The rows of Z fall into 4 groups, and each row is roughly a mix of its group's hidden directions.
Z:
[[-34  11  -9   4  12 -10   4  12  -6  18]
 [ 26  -4  17  18  23  -2  14  -8   4   2]
 [  5 -27 -19  10  16  -4 -22   9   3   8]
 [-32   7  11   7   8  -2  -3 -15  11 -22]
 [-12  37   0  20  -6   3  -5  11  -6   5]
 [ 16   0 -36   9  -2  -5 -17 -13  -4   3]
 [ -6  -2  -9   4 -15  -7  13  21  27 -20]
 [ -8  16  12  12  15   9  -1   3  21 -28]
 [  2 -28  -6 -18  10  13   7  -2 -22  14]
 [-11   8 -14  16  -8  31  11   4  18  -6]
 [ 10  -1 -10 -27  13  -5  11   7  29  -1]
 [ 17 -12 -10 -14   5 -16  12  18 -23  12]
 [ 13  22  11 -13 -11   4 -21 -17  18   3]
 [ 21 -25  12  12 -21  -4 -13   1   6  10]
 [ -2  -2  -8 -10  12 -31  -6   5  10 -27]
 [ 35 -11  -3  -2   4  -5  24 -12  -8   2]
 [-14 -11 -17   4 -25   8 -11  14  20  -9]
 [ -9  16  -1 -15   1  -8  15  15 -31  10]
 [ 14   6   4  16 -30  -4  18  -3 -19   0]
 [ 22  11  -5  28  17   3   1  16 -11   3]
 [  7  -7 -13   4   6  11  -5  21  34   7]
 [  2  -7  -9  17  13  -2   8  24 -29 -10]
 [ 11  -9  -2 -17  33   7 -18  -1   1  12]
 [  1 -10  -5 -36  12  17  13   0  -2  11]
 [ 19  31   0   3   1  24  -1  -1 -11 -11]
 [ -2  -9  -3  24 -19   9  16  -9  10  25]
 [  9   8   4  10  12  13  -3   9  38  -4]
 [ -5  -4   3 -27  10  -7  -9  29  15   8]
 [ -2  14  12   0   6  12  -7  18  35  -2]
 [  0  23 -19  31   3  -6  -5 -13   2   8]
 [  8  37  14   5   4  -2   2  10  20  -3]
 [  8  19 -13  22  10  13  26  -2  11  -2]
 [ 19  29 -10  20 -10  -5   6   7  -9 -14]
 [-15  13   2 -20 -17   0  -7   1  18  26]
 [  1  22 -12  18 -12  -6 -19  12  18  14]
 [  4 -28   4  25 -10   8 -13 -12 -13  -8]
 [ -2  -6   7  -2   6   6 -17  21  33 -13]
 [-24   9 -10 -13 -21  -6   3   2 -21 -17]
 [ 19   8  13  -7 -14 -12  21  19 -14  12]
 [  2 -24  11 -11 -18 -19  -5  -2 -10  24]
 [ -3   1 -23  23 -29  -2  -4 -10   4  -8]
 [  6  16  -9   4  22 -16  -6  -1 -20  23]
 [ -3   3 -15 -17  10 -16  15  21  24   4]
 [ 12   9 -10   1  -8 -36  18   6  -7  -5]
 [-12 -40  -2  12   1   0   1  -3  -4 -15]
 [-31  14  -8 -13  -9 -13  -4 -10 -16 -12]
 [ -8 -19 -11  -3  20   8 -13  15  -9  27]
 [ 18  13 -10  21   8  11  26   8  13  -1]
 [ 15  -9  12 -22  29  -3  -7  12   0  12]
 [-13  21   8  24  -7  14 -19 -13  -1  11]
 [ -9 -18   6  -7   1   4   7  -6  22 -33]
 [ -1  21 -12  31   7   9 -11  11   8  13]
 [ 26   3  -2   6  17  -9  -4 -12  30  -1]
 [ 31   6   3   3  -3 -24  14   7 -13  12]
 [-35   6  -5  -9   4   5 -20 -10  16   1]
 [ -4 -12   2 -29  -1  -4 -24  19   5  14]
 [  3  -7 -11   5   4  11 -11  -3  39  12]
 [ 10   2  -9  30 -21   4  13 -10  15   7]
 [ -7  -4 -17  -6  -1 -28 -22  -8 -17  11]
 [-21  17 -14  -3  -1 -22  15  11  -1 -20]
 [ -3   5 -20  34   3   2 -20   6   8   3]
 [-13   5  -9  29 -11 -14  13   6  16  16]
 [ -5   8 -12  19   6 -26   3 -23   0 -17]
 [ 16  -1   0  24  18  12  -1  10  23 -16]
 [  4 -20  -3  -5  19 -10 -12 -11  24 -19]
 [ -4   4   0  -6  -9  19 -20   2 -13 -32]
 [ 12 -11  26 -13  18  20   1   9  -2  14]
 [  4  16   2  -5   9  28   0  -2   2  31]
 [ 13  15  -6  14  -1  29  -6  -4   0 -25]
 [ 22 -22  -2  -7   9  18  -2   4 -24 -11]
 [  1   1   7   4 -32 -25   5  16   9   5]
 [ 20  -6  -1   6  -6 -24  22   2 -14  19]
 [ -2   7 -24  21  -2  -5 -10  -4 -14  27]
 [ 22  23   8  -4  15  20 -19   0  -2  -6]
 [-14  -3   4   1  11  34  -4   4  24   6]
 [  8 -13  15 -28   9  -9   9 -12  14 -17]
 [  6   2   5 -24   7 -13  14   1  17 -29]
 [ 12 -24  25  -9   0  17 -15   2  -6  14]
 [-27  -8  19 -16   9  16   3  11   4 -15]
 [ 11 -31  -4  -3  26   9  11 -11  -7   3]
 [  7 -16   7  -9  -8 -20 -24 -12  23   1]
 [-17  -5   2 -17  11 -19  21   4   0  24]
 [  9   8   6   8  -3 -25  -6   0  20  29]
 [  7  35   4  16  -5 -17  -8   5 -10  10]
 [ 11 -29  -9  17  14 -11 -14  -7  -7  14]
 [-16   8   0 -21   0   4  13  32  10  -6]
 [-23  15 -14  15  -3  -8  -5 -27  -8  -8]
 [ 10 -16  -2  33  -9 -14 -11   2 -18   2]
 [ -8   6  -6  -1  11 -34  10  17 -18   2]
 [ 14   5  -4 -27  19 -12  15  -7  -3 -21]
 [-24 -12   1  -4 -14  18 -20   7  21   2]
 [-27   7   4  29   1 -14  -9  -4   9 -12]
 [ -4  27  12  -7  -9   1  -4   7  32   2]
 [ -7   7  -4   8   5  -9  32  11 -10  25]
 [-20 -10   0 -15 -15   0  12 -26 -18  -3]
 [ 11   8  -8   1  24  19   0   3  -6 -30]
 [  8  -4   5  13  29  -4  -5  11 -12 -27]
 [ -7  32  -1  -7  -9 -14  13  20   9  -8]
 [ 21 -19  -1  21 -16  14 -15 -10   7  -8]
 [  8 -13  11   4  10  28 -30   0  -2  -4]
 [ -5 -22   6 -30  12   6   5 -10  16  12]
 [-12  17 -22   1  21  -3  -4   0  27   3]
 [ -1  -6  -2  35   8  15  -4  19 -10  10]
 [ 17   2   9  18 -18   6  -4  -8   8  31]
 [  9 -17   1  -8  21  12   0  21  -5  25]
 [ 30  10 -10  -6   3   0  -7   5  12  27]
 [ -9  -6   3  -7  21  31 -17  -9   8  10]
 [-33  19  -3  -7   3 -22  -1  -8   6  -8]
 [-12  -2 -18  17   0  -1 -16  -8  33   1]
 [ -4   5 -16 -21   7  10   9  15  16  26]
 [  2 -19   3 -18  15  23  11 -21  10   1]
 [-15  36  10 -19   4   0   8  -2   6  -7]
 [  2  -9  -9   8 -35   3   7 -16   5 -19]
 [ -4  25   6 -16  -6   3  11   7 -29  10]
 [ -4   5  -6 -17  -6   6  15  13  33 -14]
 [ 13   3  -4 -22 -14  26  10  10 -11  16]
 [-22   4  -2   6  14  34  14   2   1   6]
 [ -1  38  -3  16  11 -14  -9   2  -2   6]
 [-18  -8   3   7  -6 -28 -22  15  10   9]
 [-15 -20  11  -6  19  16  -1   5  10 -25]
 [ 22  -4  -8  28  13  -2   5   3 -19 -15]
 [ 15  -9   4  15  23  29  -5   7 -10   7]
 [-19  -8   5  31   5 -14 -13  -9 -17  -4]
 [ 30   4   6   6   9 -15   3  -1  13 -26]
 [ -3  16  -7  16 -27  -7   2  -2 -29  -1]
 [  5 -25  13   0  -6  10  -2 -18  -5 -29]
 [  8   0   2  20  -4  31  26  -1  -1   1]
 [ -5  -6 -17  -7  11   0 -18 -24 -24 -13]
 [  2  -6   4 -22 -16 -34  -1 -10   8   6]
 [ -7   0   6  -9  24 -23 -16  22 -10   3]
 [ -7 -16  -9  10 -16   9   6  14  29 -15]
 [  4   1   4 -29 -10  -5  13 -16   2  27]]
In each list below, two rows fit none of the groups, and each other row fits one group, some only roughly. Which are they? Name them in the order they come.
  * k_401: [-18   7   4  -3 -14  -4 -33   0  18 -13]
  * k_192: [-28  12  -3  10  20  -6 -11  -5  17  16]
  * k_167: [  7  12  14 -12   8 -20 -20  27   1  -1]
  * k_171: [-26  11   6  -1   0 -33  -4   3 -13  -5]
  * k_214: [ -7  19   1  25  11  -5   8  17  16 -18]
  * k_89: [ 12  -1   0  -3  29 -10  15 -26 -10   4]
  * k_746: [  4  22  -3  23  10 -18  -5   3 -20 -17]
  * k_542: [ 24 -11  -6  23  -4   1  17   7  -1 -23]
  * k_69: [ 4 11  0 26 -1 13 14  8 29  7]
  * k_177: [  3  11  16  12  10   3 -19 -34  -3  -3]
  * k_447: [-19 -30  -3   0  22  -5  -2 -14 -11  -3]
  * k_751: [  7  -4  16 -23  -3  26 -12 -18  -6  11]
  * k_205: [ -1   9   3  -9  -5  29 -13 -15 -19  19]
  * k_368: [  7  -9   4 -24   3  14  24 -12 -21   4]
  * k_960: [ -1  -4  12 -30  28 -16  -7  -1   4  -1]

k_171; k_214
  * k_591: [-11  31 -16 -10  12  -5  -4  21   8   2]
  * k_351: [ 22  -8 -11  12 -20  -3  18   4 -18 -17]
  * k_766: [-17  11  -6 -26  -6  19   2  21 -11   5]
  * k_70: [-11   2   8  10  -6   4 -15  -7 -28 -27]
  * k_633: [-13  17 -10  -1  14  -5  15  24  23  -5]
  * k_439: [ -4   4   8  22 -23 -14   6 -25 -12  -7]
  * k_706: [-26   2  13  -5   5  -2   7  -6 -32 -10]
  * k_456: [ -6 -12 -17  13  13  -2 -10  -5  22 -27]
  * k_315: [-18   5   0  -7 -20  -4  18  24   6 -19]
  * k_228: [-30  25 -11  -9 -11  13   7   2  -5   3]

k_591; k_70
  * k_3: [-26 -16 -12   3   4  22   2   5  18  15]
  * k_409: [ 19  19  14 -17   1  -3   1 -13  16 -22]
  * k_472: [ -4   8   9  15 -38 -13   9   0   1   7]
  * k_99: [ 15  12  -4 -16  14  -5  33 -13   1   7]
  * k_293: [ 17 -15  -3 -12  27 -25  -3  -9   5  -4]
  * k_631: [-24   7  19 -26  -7   5  10 -10   4 -14]
  * k_989: [22 27  3  1 23 -7  9  0  5 16]
  * k_378: [-12  -3 -15  31   8 -22  -2 -12  -9   0]
  * k_716: [ -5  -8 -17   3  34  23  -5   8  -3   1]
  * k_965: [ -4  -7  -2 -18 -11  -5  -4 -15  36  -9]

k_378; k_716
  * k_163: [ 23   0  12  17 -17  -5   3 -17  24   1]
  * k_958: [ -5   3  12  23   0  21  -5 -30   3   8]
  * k_590: [ 22  24  -5  16 -10  -9  -5   7  23   2]
  * k_678: [-31   4   5  -6 -11 -23 -16 -11   5   5]
  * k_390: [  3 -21   2   6  12   5 -31 -12 -11  15]
  * k_377: [-24 -18   5  21 -14   4   1   2 -18 -15]
  * k_694: [ 27   0   6 -15  21  20  -6  -8 -10 -10]
  * k_102: [ 11  10   1  21 -10 -32  -3  14   1 -14]
  * k_698: [-15 -11   3   5 -16  18 -28   7 -10 -15]
  * k_418: [  8  23 -12   9  -7 -26  -1 -18 -15   6]
  * k_400: [ -5  -8   8  -4 -21 -27 -13 -14 -21  -1]
  * k_627: [ -9  -5  12   0 -31 -11  -5 -16 -23  -2]

k_163; k_390
  * k_182: [ 27  -5   6 -18 -11  20   5  -7 -20  -3]
  * k_82: [-23 -17  -2 -24  20   2  14  -7  -7  -5]
  * k_251: [  2   5   0 -12 -14 -19  19  18 -21 -16]
  * k_784: [ -7  -9  11  -3 -16  -5   2   7 -23  32]
  * k_78: [-14  12 -14  -2 -15   5  11  27  -3  22]
  * k_992: [ -1 -11 -13  -3   1  16  -1  10 -15  36]
  * k_553: [ -2 -10   1   5 -36   0 -14  -8 -21   1]
  * k_686: [ 25 -14   9   2 -10 -24 -19   8  -8  11]
  * k_10: [ 17  10  -8 -20  15   7  27   8  14  -4]
  * k_794: [ 12   1  12 -28  13 -12 -23 -10   4  -9]
  * k_255: [ -6   3 -14 -11   7  16  -1   9  37  -7]
  * k_216: [ 32   3  10 -15 -16  12   1  -5 -17  -7]

k_10; k_255
  * k_435: [ -6  -9   4  17   5  11 -21 -30  16   0]
  * k_881: [  3 -22 -19  16   5   4 -10   5  11  27]
  * k_204: [ -1  -1 -20   2   1 -16  33   5 -11 -15]
  * k_577: [  8  18   2 -22  24 -11   1 -10  21  -5]
  * k_830: [  3  -9   8   7  -9  10 -26  13 -28 -12]
  * k_270: [  9  15 -25  25  12   1  -4   0   6 -20]
  * k_674: [ -8   8   2  -7   1 -18   9 -25 -14 -26]
  * k_753: [ -6  -3   7 -16  11   2  14  28 -21  14]
  * k_30: [ -3  -1 -19  12   8 -13  -4  16  -2  34]
  * k_326: [-20 -23  -3 -13   2  26   8  -2 -15  10]
  * k_811: [-27  -6   2  11 -25  -9  -9   4   8  19]
  * k_79: [ -1  25 -16 -15  10   3   1 -11 -24  14]
  * k_310: [-22   8 -16 -12  23  15  -4   8  17  -7]

k_270; k_753
  * k_572: [-17  10  -2 -26  18 -11  -8 -13 -19  -5]
  * k_534: [-16  11  -3   8   3 -13 -26  11  19 -18]
  * k_4: [ 17  10   1  17  12   3   5 -31 -10  13]
  * k_856: [ 28  -2   7  12 -23  -3   0   0 -14  20]
  * k_33: [  7  12  -1 -14  34 -19  11   5   0   8]
  * k_765: [  8  29   6   3  -4  15  -7  14 -26   1]
  * k_170: [-20  11 -10   6 -31  -3  -7 -21   2  -5]
  * k_616: [ -2 -10  -7  15 -14 -22   5  -5 -32  -2]
  * k_723: [-12   1  11  19  -5   7   0  24  14  26]
  * k_520: [  5  13  10   3 -14  -6 -36   0  11  13]

k_616; k_723
  * k_693: [  9  18   9  -3  19 -33  -3  -8 -11  -4]
  * k_44: [-28 -25  -4   7  -4  13 -13  -5  13 -12]
  * k_712: [-34 -17  -3   3  -1  20  14  -1  -4   9]
  * k_509: [  9  -8  19 -19 -11  -4  -8  12 -15  27]
  * k_121: [  6   0  12   3  20 -13 -12 -28   9 -19]
  * k_780: [-18   3 -10  -4  31  18  -6  16   8   6]
  * k_114: [ 21 -15  10 -24   3   0   1  -4 -28   1]
  * k_916: [ 15  11   1   3  19 -34  -2  -1  16  -4]
  * k_738: [ 21  -1 -10 -12  25  24   0  11  -2  10]
  * k_798: [  8  14   8  26 -19  14 -20 -10   7  -4]
  * k_628: [-11  32  17  11 -17   5  -6  -8 -14   0]
  * k_188: [ -4  12 -10 -30 -12   7  15 -21   3  12]

k_780; k_188
